In the data rows, 128 means zero.
Every row has a hidden score. How much higher is the second row's score than the first row's in each pair? 7 means about the same, 15 much higher and 0 much lower.
[123 110 133 107  95 164  91 146 182 116 126  78]
[111 135 106 125 151 126 134 130  67 147  88 138] >> 5
[151 172 161 109 152 140 105 135 154  73 142 145]
[158 166 173 134 119 115 147 113  92 129 142 168] >> 2
[ 93 107 101 102 106 182 124 148 157 151 101  79]
[162 153 144 161 117  82 127 114  82 114 157 197] >> 4
[142 145 140  87 186 144 107 119 167  55 138 124]
[126 122 162 137  81  90 106  64 136 135 170 161] >> 0
[139 111 110 127 108 106 135 142 161  83 138 128]
[168 116 163 156  75  49 111  88  90 156 156 155] >> 1
[170 156 177 139  96  93 124 107 146  98 175 177]
[119 151 121 117 133 172 145 187 118 128  84 138] >> 6
[111 142 121 144 173 135 159 155  71 134  92 141]
[170 171 172 146  93 119 101 111 167 108 179 169] >> 10
[ 91 108  59  97 163 163 147 176 122 125  97  89]
[114  97 105 131  61 186 138 181 157 141  79  99] >> 5
[141 135 148 112 116 144 103 151 175  91 143 115]
[101 109  48 122 156 158 132 167 101 103 104  70] >> 3
[159 138 152 152  93  58 111  95  76 166 164 172]
[ 88 117 133 115 159 148 163 125  88 171  77 129] >> 14
[137 115 101 161 145  85 132 126  96 109 148 158]
[127 136 133 116 114 153  91 140 185 114 152  89] >> 13
[116 102 120 157 137 134 160 125  65 161  90 164]
[ 93  93 110 120 155 150 192 177 102 139  61 137] >> 8
[146 162 160 149  78 122  96  81 124 137 151 146]
[122 142 105 131 115 129 145 175 105 117  86 139] >> 2
[126 107 101 141 174  95 128 144  97  97 142 149]
[ 73  72  61  99 145 164 161 169 125 169  67  68] >> 6
[146 175 167 119 130 133 113 104 149  98 152 170]
[ 76  68  70 133 107 166 152 169 161 132 100  62] >> 0
[159 151 142 122 107  79  90  74  86 156 158 163]
[ 89  59  91 133 102 162 177 155 131 185  57 104] >> 5
[132 124 163 138  74 100 108  81 159 148 164 149]
[158  98 147 146  78 101 125  87 143 146 168 135] >> 4
[100 123 131 137 178 137 144 132  70 143  95 163]
[160 101 159 166  88  71 148 101 114 141 147 169] >> 1
[136 135 120 145 170 113 141 120  97 117 138 134]
[119 154 136 148 130 129 141 128  63 163  89 149] >> 5
[126 119 124 140 161 104 136 109  81 155 113 152]
[139 149 109  87 185 144  99 130 170  61 154 104] >> 15
[151 170 167 145  84 117 100 106 153 117 181 145]
[169 141 156 133 129 126 106 115 137 130 150 151] >> 6
[ 73  87  48 104 139 167 137 147 141 114 101  77]
[133 155 168 119 128 124 102  99 153 123 156 138] >> 11
[ 67  77  65  63 198 177 150 161 131 160  68  58]
[121 101  96 104 151 163 157 188 114 164  81 102] >> 3
[140 182 194 119 127 144  87 109 171 118 160 132]
[140 132 120 141 173  84 127 126  84  97 149 147] >> 0
[151 152 142 138 104  97 114 106 130  85 182 143]
[ 92 123 107 102 151 165 118 138  96 186  89  94] >> 6
[113 109 104 125  95 161 104 159 169 113 117  74]
[155 159 159 140 116 123 104  75 154  80 185 137] >> 14
[122 139 124 102 139 155  97 127 171  90 141  99]
[123 115 113 134 179 120 148 126 100 136 115 143] >> 2
[162 145 174 133 109  76 123  93 105 131 162 181]
[ 92 151 122  93 214 149 133 123 149  78 148 113] >> 15
[155 132 152 132  95 111 113  89 160 130 176 130]
[162 130 168 134 100  86 136 115  88 147 133 168] >> 2
[151 105 138 143  82 110 113 121 120 125 136 142]
[115  78 110 143 143 120 143 121  95 150  96 106] >> 8
[164 142 158 153  99  69 108  74  80 143 159 161]
[112  91 114 108 105 159 115 117 177 136 124  54] >> 11
[169 135 148 143  88  65 119 117  91 144 159 177]
[127 131 146 166  84 130 108  78 128 170 134 112] >> 14
[133 148 156 104 129 161  96 132 179 115 148  87]
[149 113 110 136 139  88 143 126  95  98 135 158] >> 0
[ 95 108 122  99 153 153 147 177 127 172  75 109]
[159 155 191 161 108  90 132 109 117 132 157 181] >> 8
[137 144 145 181  90 106 152 119  74 140 106 184]
[135 126 126 172 107 111 153 106  64 163 107 151] >> 6
[115 111  72 103 182 130 136 178 100 108 123  90]
[142 139 170 141 101 118 109  70 152 128 184 138] >> 13
[125  83  82 129 134 159 139 157 177  85 128  95]
[ 94  98 104 104 152 170 160 163 134 183  75  90] >> 6
[130 111 109 139 124 108 142 131 131 111 130 135]
[114  94  88 125 122 152 124 154 191  91 121  81] >> 9
[100 132 123 116 153 168 126 174 121 169  90 115]
[151 178 126 129 148 107 117 131  94 111 135 154] >> 8
[133 142 116 161 142 112 130 132  50 150 106 171]
[124 142 136 110 153 163  92 107 174  98 149  82] >> 15
[101 102 105 123 136 161 136 143 105 198  70 105]
[137  62  95 149 141  85 148 142  93 118 136 128] >> 2
[ 87 108  79  94 160 174 133 161 120 161  83  74]
[144 136 169 104 133  85 121  71 126 133 161 158] >> 9
[ 85 101  90 108 142 163 142 142 108 170  76  95]
[102 114 119 108  95 176  96 132 141 153  94  57] >> 8
[155 156 180 135 107  90 110  97 123 127 169 177]
[140 111 154 154  91 104 109  78 113 166 145 133] >> 4
[151 147 176 141 107 110 127  90 160 101 174 169]
[149 109 125 139 160  78 142 127 117  65 179 149] >> 2
[141 116 137 167 117  97 146  80 104 155 135 167]
[105 141 134 107 137 165 101 135 176  86 144  89] >> 14
[123 109 129 174 119 102 149 116  86 161 111 167]
[169 174 162 129 108 108 116 100 150 114 182 151] >> 14
[165 133 137 167 116  88 163 127 116 101 152 167]
[126 152 127 118 167 124 113  99 121 123 146 119] >> 13
[113 103 123 112 146 177 151 128 201  73 132  98]
[ 97 103 111 118 150 146 156 137 112 152  92 132] >> 0
[140 140 130 121 144 125 142 156 150  89 130 148]
[129 133 139 149 115 128 173 146 101 128 118 184] >> 5
[131 151 137 117  70 151  91 152 140 117 118  85]
[ 94  99  86 108 128 163 144 193 133 155  80 104] >> 4
[108 124 107 109 140 157 127 165 112 147  81 137]
[136 138 116 134 145 118 122 109 121 138 138 118] >> 9
[133 126 108 128 135 101 110 137 124 107 129 121]
[126 149 118 114 214 128 149 176  98  86 127 140] >> 11
[157 132 168 166  78  80 122  95  92 171 135 170]
[141 142 172 161  65 111 129  91 149 141 161 155] >> 12
[149 147 136 158  85 107 158 150  85 131 109 175]
[155 144 169 141 124  72 123  87  92 156 154 162] >> 10
[144 156 167 122 125  91 112  69 134 129 177 166]
[130 108 132 139 124 119 132 106 144 104 128 135] >> 5
[134  98 101 141 108 102 149 129 114 131 122 122]
[134 101 141 139 101 104 112  60 134 147 170 126] >> 12
[163 137 187 133 106  75 135 108 106 132 156 178]
[128 133 142 106 105 142 103 133 196  97 147 110] >> 13
[148  97 167 142  82 102 142 104 162 107 158 151]
[173 112 148 163  56  87 141 113 154 106 174 153] >> 4
[ 89  79  77 108 127 185 134 175 131 138  74  66]
[100 137 159 111 100 185 120 118 184 131 110  65] >> 15
[112 100 136 125  76 186 137 148 186 154  97  85]
[ 76  90  86 124  91 193 139 171 163 155  88  73] >> 5
[159 133 137 154  67 127 100 100 138 154 149 137]
[154 130 152 152  82 108  96 117 136 119 144 159] >> 7
[113 148 113  92 190 130 132 104  95 121 129 120]
[ 82  92  63 104 131 162 144 172 117 149  68  70] >> 0
[136 149 142 155 139 122 157 144 100 126 126 181]
[163 166 168 142  89 118 103  88 152 138 173 144] >> 9
[106  91  77 119 146 172 162 177 124 136  94  93]
[152 179 155 115 115 136 100  86 161  97 159 165] >> 15
[162 163 103 101 146 123  80 137 149  71 153 123]
[121 154 169 136  89 171 105 135 172 107 120 104] >> 10
[140 166 153 149 115 120 153 138  88 144 116 180]
[117 127 106 112 111 149  83 137 156 118 134  82] >> 8
[111 128  75 135 121 155 152 180 118  88 116 110]
[143 181 142 136  95 135  79  92 125 150 152 132] >> 10
[139 122 138 160 106 105 147 129 142 110 141 150]
[ 99  68  76 112 152 163 177 173 123 150  71  79] >> 5
[129 128 123 131 169 114 134 119 111 107 137 142]
[148 138 167 134 141  97 131  94  87 133 152 174] >> 6
[162 155 176 164  85  60 126 106 102 125 155 188]
[139 100 180 163  70 107 137 102 160 149 153 157] >> 9
[107 128 119 148 137 118 138 135  59 174  85 150]
[127 172 164  85 121 164 101 108 182 103 130 104] >> 15
[108 136 112 119  91 172 105 165 133 153  95 111]
[114 118 109 152 105 127 143 139  83 172  98 127] >> 4
[163 165 140 128 106 116 112 142 153 107 150 136]
[142 103 112 169  86  91 132 154 128  87 149 143] >> 1
[170 201 169 132 120 129  93  91 140 122 157 159]
[123 134 114 163 132 115 147 142  68 145 105 160] >> 0
[ 97  63  75 124 153 150 165 177 121 129  89  75]
[118 105 104 105 166 112 153 115  85 157 109 137] >> 9
[102  81  80 124 162 139 169 175 104 140  79 117]
[154 124 181 157  78  79 144 109 117 147 140 177] >> 7
[139 103 113 128 193  90 133 150  97  75 150 134]
[162 166 160 158  89  88 104  93 121 119 173 166] >> 9
[137 140 162 135 123 145 113  60 144 151 139 127]
[105 113  61 114 144 150 120 191 109 138  80 108] >> 0
[171 141 163 168  63 100 145 126 168 126 173 159]
[144 126  92 108 158 120 140 171 137  80 139 137] >> 8
[101 119 143  97 120 161 121 124 214  91 157  94]
[ 84 113 107  92 175 165 139 163 124 171  78 108] >> 1
[125 117 122 107 147 129 115 107 162  74 141 102]
[121 118 117 138 123 104 126 115 127 142 128 112] >> 1
[138 130 162 134 113  90 107  55 145 134 178 161]
[144 143 132 114 102 142  85 170 169 103 146 111] >> 4
[131 105 155 129 110 101 143  93  92 168 108 137]
[101  82  82 131 150 134 158 173 134  83 119 104] >> 8
[109 142  91  95 131 197 112 154 167 129 104  72]
[106 112 111 139 172 141 143 178 102 126  94 130] >> 1
[134 122 124 113 136 123 114 116 142 131 129  90]
[143 156 179 143  74 103 137  77 155 132 169 161] >> 9
[ 89 132  86 106 145 170 131 169 118 141  83  83]
[136 124 114 124 132 100 121 122 134 112 149 115] >> 6
[164 150 188 155  91  72 131  77 122 127 178 184]
[133 103  90 129 144 120 145 182 146  78 137 144] >> 5
[159 164 186 142  97 145 115 121 182 105 154 152]
[171 165 155 134  99  89 105 109 118 100 180 172] >> 2
[156 145 173 130 115  87 121  85 103 144 151 167]
[152 152 145 105 111 125 115 138 183  96 145 117] >> 10
[101 155 138  92 182 173 144 147 133 130  92 141]
[ 90 120 128 115  87 195 127 127 155 157  92  77] >> 4
[177 177 187 144  85  97 121  97 158 110 181 189]
[127 104 119 134 147 120 141  84 125 143 136 124] >> 6
[103 101  89 112 169 127 123 119 111 136 110  96]
[142 128 134 133  96  48  99  71  72 164 160 134] >> 2
[155 155 177 161  86  85 116  89 128 116 176 183]
[149 181 146 118 142 142 124 143 163  80 142 150] >> 12
[ 96 144 131 119 109 185 108 145 159 134 104  91]
[130 172 159 114 122 138  94 107 168 112 172 117] >> 9
[117 125 122  90 134 190 118 145 156 150  85  82]
[130 126  99 127 156 100 120 102 104 116 138 129] >> 4
[ 97 102  98 150 162 132 162 134  81 150  83 129]
[108  95 116 148 154 119 177 162  83 150  75 142] >> 4
[150 217 182 114 126 141  77 133 174  83 182 133]
[148 144 160 128 101 137  90 133 164 123 134 101] >> 1
[ 87 123 107 110 179 180 128 147 187  52 130  96]
[148 158 181 123  90 142 111 135 186 112 146 129] >> 2
[138 130 122 172 116 113 159 125 104 145 126 173]
[165 152 168 144 108  96 138  82  92 164 149 166] >> 8
[136 126 129 167 129 112 151 126  84 159 111 166]
[155 164 163 126  97 126 102 129 176 131 154 119] >> 12
[111 152 118 113 191 121 128 115  39 162  98 132]
[135  92 103 123 209  99 142 151 124  78 134 134] >> 6
[146 129 171 134 111  95 124  83 142 134 174 149]
[109 125 102 115 103 181 128 155 145 160  88  91] >> 6
[122 126  97 134 175 137 136 178 101 113  99 111]
[110 132  95 111 116 175  99 156 137 140 106  59] >> 9
[138 159 153 161 135  99 126 105  84 129 139 175]
[ 93 100  94 128  98 173 106 150 125 184  82  81] >> 4
[ 99 101  81 107 183 154 149 167 112 119  92 124]
[106 126 112 120 169 151 171 171  80 141  79 120] >> 6
[104 119 108 133 205 112 138 152 102 116 117 138]
[ 79  74  94 103 113 199 161 162 171 134  77  73] >> 8
[101 131  88 110 151 125 125 145  88 148  96 111]
[140 166 166 131 115 132 115  68 148 121 152 153] >> 15
[118 118 134 103 131 160 104 125 172 121 138  75]
[182 166 160 140  75 108 108  87 147 115 156 161] >> 5
[158 139 155 143  94  82 112 103 116 135 164 159]
[140 148 141 123 151 119 113 109 128 103 152 137] >> 13
[155 155 175 120 109 137 120  94 168 123 146 154]
[136 169 168 117 143 135 134 113 170  73 160 110] >> 10
[ 92 105  89 105 138 168 113 153 148 115 106  70]
[103 117  67 117 191 117 123 179  88 127 107 102] >> 2
[160 148 182 164  99  75 112  98 109 142 160 190]
[123 116 116 106 136 164 111 145 165 112 109  61] >> 11
[ 93  88 101  99 148 141 158 129  88 187  64 105]
[ 83  73  72  97 155 176 158 173 137 169  75  59] >> 8
[163 156 162 148  81 119  93  88 140 138 148 143]
[119 124 113 106 157 149 111 110 167  89 129  78] >> 11
